[[  23  -18   25   -5    7   71  -60  -72]
 [ -32  -75  -12   25  -29  -29   74  -12]
 [   1  -38    5   89   -5  -16  -59  -21]
 [ -38  -54   -3   69  -32  -34   48  -20]
 [  49  -44  -14  -35   33  -66   66   31]
 [  26  -10   19   -6  -11   91  -62  -62]
 [ -38  -61   -7   50  -20  -49   59  -26]
 [ -50   72  -21  -70  -36   10  -27   51]
 [  32  -30   26   26  -27   21 -101  -62]]
=>
[[-32 -75 -12  25 -29 -29  74 -12]
 [-38 -54  -3  69 -32 -34  48 -20]
 [ 26 -10  19  -6 -11  91 -62 -62]
 [-50  72 -21 -70 -36  10 -27  51]]

[[ -4 -43  15 -13 -27   6   2 -35   7  -4]
 [-27 -77  38 -13 -76  32  17 -59  24 -11]
 [ 26  49 -87  26  34  -2   2  14 -23   3]]
=>
[[-27 -77  38 -13 -76  32  17 -59  24 -11]]

[[ -8  41  -7  -3   5  16  -7  -7  -9   4   8]
 [105 -56 -26 -10 -40  13  12   1  -6 -57 -31]
 [-18 -12  21  17  11 -13  16  27   4  12  -9]
 [-10  -5  11  -5 -22   0   1  11   3   8  -1]
 [-22  -8  40 -12 -26  10   9  39  21  11  -5]
 [-40 -32  78  -8   2   8  24  73  48  12 -10]
 [-11  -8 -21  12  65 -23 -13 -42   3  -2  18]]
=>
[[105 -56 -26 -10 -40  13  12   1  -6 -57 -31]
 [-10  -5  11  -5 -22   0   1  11   3   8  -1]
 [-40 -32  78  -8   2   8  24  73  48  12 -10]]

[[ 31 -85   1 -35 -63  31  33]
 [-39  69 -18  18  61 -20 -58]
 [ -9 -70 -43 -53 -31  40 -53]
 [ 43 -64  25 -12 -61  15  70]]
=>
[[-39  69 -18  18  61 -20 -58]
 [ 43 -64  25 -12 -61  15  70]]

[[ 17 -18  -7   2  20  23]
 [ -9 -10  -6  -3  -1  49]
 [ 13 -25 -12  27  12  25]
 [ 16  -3  48 -31  -1 -99]
 [ -2  16  -7 -10  10   6]
 [ 12 -39 -26  28   2  78]
 [  6  -8 -45  43  13  74]
 [-21  17 -10  15  -6 -27]
 [  2 -10  -3  10   1  28]
 [ -7  14 -11   7   5  -9]
 [ -1  -4   8  11  -7 -25]
 [  0   7 -12   7  -3  -7]]
=>
[[ -9 -10  -6  -3  -1  49]
 [ 16  -3  48 -31  -1 -99]
 [ 12 -39 -26  28   2  78]
 [-21  17 -10  15  -6 -27]
 [ -7  14 -11   7   5  -9]
 [  0   7 -12   7  -3  -7]]

[[-52  38  73  40  39 -53  -9  86 -66  76  -2  36  13]
 [ 21 -54 -19 -55  60  39 -57 -13  30 -14 -40 -48 -64]
 [ -2 -18  20  -8  21   2 -29  26  -1  21 -33   5 -12]]
=>
[[ 21 -54 -19 -55  60  39 -57 -13  30 -14 -40 -48 -64]]
---
[[ 59 -14 -87 -42  62]
 [ -8  65 -69   0  10]
 [-99  29  32 -73 -51]
 [ 55 -26 -79 -85 106]]
=>
[[ 65 -69]
 [ 29  32]]

[[  36  107  -13   44  -24]
 [ -33   91  -83  -23  -87]
 [-105  -13  -73   94   67]]
=>
[[ 91 -83]
 [-13 -73]]

[[-100    4   58  -60]
 [  85   45   -3   32]
 [ -64  -59  -60   81]
 [ -48   81  -88   59]
 [  -7   18  -84   92]]
=>
[[ 45  -3]
 [-59 -60]]

[[-111    1  -36]
 [ -91  -11  -26]
 [  15    1   69]
 [  41    7  -29]
 [-103  -17  -63]]
=>
[[-11 -26]
 [  1  69]]

[[-44  10  47]
 [-58  22  65]
 [-37  55  93]]
=>
[[22 65]
 [55 93]]

[[ -17  -47  -43  110]
 [ -23 -109   23  -85]
 [  68  108  -31    3]
 [ -21 -106   27  -88]]
=>
[[-109   23]
 [ 108  -31]]

[[ 38 -41 -24  49]
 [ 82 -37 -51  73]
 [-35  31 -43  21]
 [ 49 -17 -37  44]
 [ 30 -55  39 -75]]
=>
[[-37 -51]
 [ 31 -43]]
